rotation steps, each row followed by its count of steps
The counts run from 0 to 609.
[  1 -19   3 -31   3 -23 -11   8  10  18  29   1 -27   2   7 -12  -4  -3
   7 -22  31 -17   2   6  23  -4  -7 -14   3 -11   6  -5 -31  34  29  24
   5  15  -4 -30  24  -2  23 -26 -18  23  13  21  31 -50  -3  32  -1 -25]  137
[  0 -24   4 -16  -5 -31  -9  10   7  37  21   4 -22   5   8 -19 -20  -5
  14 -23  37 -17  13   9  23  -3  -1 -14   3 -19  -3  -7 -25  45  18  13
  14   7  -3 -28  30  -8  26 -19 -27  23  14   1  26 -47  -9  31  -6 -21]  562
[  6   0   1 -16  -5 -36  -5  32  15  36  12  14  -8   8   7 -23 -17   4
   8 -11  24  15  33  -9  12   2  -9 -12   3 -20 -10  -6 -36  57   9   8
  -8   3   2 -29  23  -5  15  -6 -40  28   2  -5  21 -46  15  10  -1 -19]  190
[-15 -26  -3  -9 -14 -30  -4 -11  -7  33  17  14 -38   3   6 -16 -34  -7
   1 -43  24  -1  15  -5  17 -17 -16 -14 -14 -14   9  -8 -26  11  22   1
  15  13  -4 -30  26  22  14 -36 -22  14  16   7  18 -24  -6  31  -4 -33]  556
[ 13  22 -18 -18   6 -29 -32  26  15  40  21  -1 -19 -10   1 -22 -12  -6
  -5 -17  22   4  11 -25  19   5  -5 -24   2 -18  -5 -15 -38  34   6  32
   5  16   6 -31   0   0  13 -36 -27  15   2  -4  32 -38  -3   8  11   2]  339
[ -3   1   1 -13 -11 -19   7   7  -3  37  13  -8 -55  -7  -1 -27 -19   9
 -10 -42  35   8  12 -28   8  -7 -12 -11 -24 -19  -1 -11 -43  19  26  -4
  12  12   7 -31  20  10  16 -41 -15   2   7  -1  26 -22  11  14  15 -13]  442
[-26  -1  -5 -22 -13  -6 -14  -6  -8  16  16  -2 -26   5   6   8 -10  -1
  -8 -24  21   4  17 -15  29 -29   0 -29 -15 -13  25 -17 -35  17  13  18
   7  18   7 -28   8  16  18 -35 -35  17  18  16  25 -35   6  17   4 -36]  578
[  7   3 -16 -23  -1 -36  -6  16  26  13  33   6 -25   6  -1  -7  -9 -10
  10 -34  25  -3  -3 -11  11   3  -1 -14  15 -12  16 -13 -20  19   7  18
  -9  17  -8 -34  13  12   6 -48 -33  14   4   7  33 -45   0  30   7 -29]  401
[  6 -19  -1 -12  12 -34 -17   5  14  41  28  12 -20   2  -1 -22 -15 -14
  -6 -28  29 -13   5  -3  13 -11  -8 -16   3 -14  -8  -7 -34  36  21  30
   7  13  14 -33  17   8  18 -13 -26  24  14  18  36 -43 -10  25  -8  -8]  295
[  0   5   7 -24   1 -23 -20  12  -3  40   9   3 -24  10   9 -15  -4   8
 -10 -17  39  23  22 -18   0  -5  -2 -14   4  -8  -2   0 -49  50  16  33
  -4   3   8 -23  17  -9   9 -32 -21  24   7  14  38 -37   3  11   1  -4]  352
[ -7   9  -1 -31   3 -33 -27  -8  -2  22  25  -2 -18   8   6 -17 -16 -17
  -9 -29  28 -14  22   0  14  -4   0 -17   0 -14   8 -15 -35  23  19  29
   5   1  -7 -35  20  27  22 -29 -15   8  10  13  33 -48  -5  14 -14 -24]  391
[  0 -18  -3 -16 -10 -44   3  24  22  30  20  11 -17   7   6 -15 -18  -1
  12 -31  26  -9   8   3  24   4  -5 -12  18 -19   1 -16  -9  39   1   3
  -6  13  -2 -31  21  -3  12 -30 -41  28  14  -7  22 -41  -8  29   0 -27]  563
[ -3 -11  -2 -16  -9  -4   6  12   0  18  19  -3 -52  -9   3  -8  -8   6
 -10 -30  24  18  11 -26  13 -15 -16 -14 -29 -19   8 -10 -40  23  32   7
   7  24  10 -32   8  -2  15 -32 -27  13   5  16  25 -27  25  20  14 -28]  521
[  3  31  -9 -28  -5 -21 -20   8   1  22  15   6 -28  -2  12 -24 -14   0
  -2 -30  16  30  23 -16  18   1 -12 -12 -26 -17  14  -7 -40  27  26   0
   4  21 -15 -39  24  11  27 -35 -18  -4   2 -11  17 -15  32  12   8 -28]  434
[ -5   7  -4 -26  -8  -9  -4  13 -14  31  12  -7 -45  -5  16 -18 -14   9
   1 -21  33  10  13  -7  35  -8  -3 -18 -26 -21   8 -12 -33  31  25  -2
  17  25  -6 -30  24 -11  31 -44 -15   3   6 -10  11 -19   7  22  11 -21]  596
[  1 -16  -3 -14  -2 -47  -2  12  16  39  14  23 -20   3   7 -29 -24  -3
   4 -32  26  30  10 -13   6  -1 -25   0  12  -9 -12  -5 -28  33   7   7
  -3  16   2 -35  20  10   0 -39 -33  28   4  -6  21 -18  -9  21  -1 -18]  20
[  6  18 -13 -24  -4 -25 -14  21  21  25  32  -1 -26  12  -7  -7   4   4
   1 -26  26  11   6 -19   8   2   8 -16  14 -10  16  -9 -35  37   9  29
  -9  14  -4 -24  11  -7   2 -50 -23  13   5   8  40 -41   1  19  15 -16]  243
[-14   4 -13 -14 -22 -32 -22  -9   8  38  25  26 -20  13   4  -3 -24 -11
  14 -47  22   8  13  -8  22 -16   1 -22  -9 -16  26  -5 -26  19   0   5
  17  11 -17 -30  29  16  15 -35 -27  10  20 -13  25 -17   5  26   3 -31]  394
[-17 -18  15 -25 -17 -32  12   1  -1  32  18   4 -19  23  -5   1 -21   9
  -9 -36  32  24  16 -11  10 -16  -3  -9   5  -2   3 -12 -29  45   4  -2
 -19   8  14 -26  31  11   4 -30 -41  23  16   7  23 -30   2  10   7 -27]  200
[ -9  20  -9 -17 -16  -6 -32   1  -8  39  14   4 -38   2   5  -8 -10  -6
  -4 -25  28   8  20 -22  13 -11   3 -30 -21 -18  25  -8 -46  18  11  29
  24   7  -8 -22  12   6  13 -38 -11   7  11   7  35 -36   3  17   5 -13]  504
[-12  13   5 -25  -2 -35  -2  11  -5  32   5  -2 -25   4  11 -18 -22  10
 -25 -26  31  27  21 -26   6  -1 -11 -10   3 -13  -5 -22 -39  26   6  17
 -13  13  14 -32   8  24   4 -54 -24  14   4   5  24 -29  -7   1  -2 -16]  7
[-15   2   5 -15 -20 -23  -5  -6 -16  41   8   3 -44   6   8 -18 -20  10
  -6 -40  39  21  26 -20   5  -9  -9  -5 -24 -14   4  -3 -44  30  23   0
  15   1  -2 -25  28  11  16 -33 -10   5   9   0  22 -22   4  17   5 -17]  13
[ -4  -2   0 -20  -7 -28   7  33   2  35  -3  -5 -35  -3   7 -26 -23  13
  -6 -15  38  10  23 -22  17   6 -10 -16   9 -21 -11 -26 -31  35   9  11
  -6   9  10 -26   9  -1  12 -47 -32  23   4  -5  18 -39 -12   6   7  -7]  607
[ -7  -5  11 -22 -15 -28   4  20   1  39   7   7 -25  16   5 -13 -11  17
  -5 -22  36  39  24 -20   4  -6  -7  -7   9 -10   5  -5 -37  51   3   7
 -10   7   8 -22  19  -2  -1 -40 -36  30   7   0  28 -27   0  11   8 -19]  353
[  6   4 -16  -5  -3 -31   2  11  17  31  19  14 -41  -6  -3 -23 -30  -5
  -5 -46  17  19  17 -31   6  -1 -20 -12 -14 -23   3 -12 -34  10  14  -2
   5  24   3 -40   9  24   4 -34 -28   7   8  -5  21 -20  20  15  11 -18]  446
[  2   0 -24  -8 -13 -25  -6  15  30  29  30  17 -29   6  -9   0 -11  -4
  12 -35  20   7  -8 -18  20  -9   2 -25   7 -13  21  -9 -16  25  -2  10
  -1  32  -4 -29  11  -4   0 -46 -45  18  10  -2  31 -24  -1  28  23 -23]  406
[ 14  19  -3 -16  10 -20 -15  20  12  26  25  -5 -20  -7   4 -21 -15   0
 -16 -17  14   9  23 -18  19  -8  -5 -16 -15 -17  -6 -15 -50  44  21   7
  -6  17  10 -46  24   3  31   0 -31   0   8  -3  24 -37  32   6   9 -17]  531
[  6  24  -6 -26  -6 -15 -22  12   4  25  22  -4 -40   0   8  -9   2  -3
   4 -21  25   1  25 -19   5   2  -2 -13 -10 -19  18  -3 -46  29  27  28
   5   0 -12 -27  15  -4  18 -37  -9   8   1  11  36 -51  18  19   4 -20]  509
[ 12   3  -6 -23  -6 -22 -13  24   8  32  19   6 -27   2  10 -23   0   5
  14 -16  23  28  13  -5  16  -1 -10  -7  -5 -13   8   6 -45  53  24   6
   4  19  -8 -28  27 -26  25 -20 -26  20  -1  -7  25 -21  17  25   9 -20]  518
[-23   1 -15 -16 -16 -17 -10  -1   4  29  15   0 -36  -1   4  -2 -30  -7
 -12 -33  26 -11  11 -18  32 -15   0 -32  -6 -20  10 -31 -19   7   5  15
   7  18   4 -32   5  31  10 -41 -30   9  20   6  25 -40  -8  10   4 -25]  227
[  2   6   2 -22  13 -23  -4  19   5  27  17  -8 -18  -3  -3 -21 -15   3
 -24 -17  22   9  20 -21  15  -2  -4 -13   3 -10 -16 -22 -37  39  18  14
 -21  21  25 -41  11  10  18 -22 -35  15   1  11  27 -44  14  -3   6 -15]  532
[-13  14  -8 -12 -21 -36  -3   4  12  27  23   9 -18  11  -1  -4 -28  -2
   7 -43  20  -2  18 -16  14  -3   0 -17  -6 -12  21 -23 -20  11   1  -6
  -4   6  -9 -39  26  29  14 -36 -37   1  19 -12  19 -29  13  12   3 -43]  389
[-18  -3   1 -35  -6 -47 -16  -3  -1  27  15   9  -7  10   8 -14 -20  -4
   0 -29  31   4  11   8  16  -1   1 -12  18  -8   6 -17 -24  29   2  23
  -2  11  -4 -33  21  23  12 -51 -26  18  11   9  26 -38 -24  21 -10 -25]  392
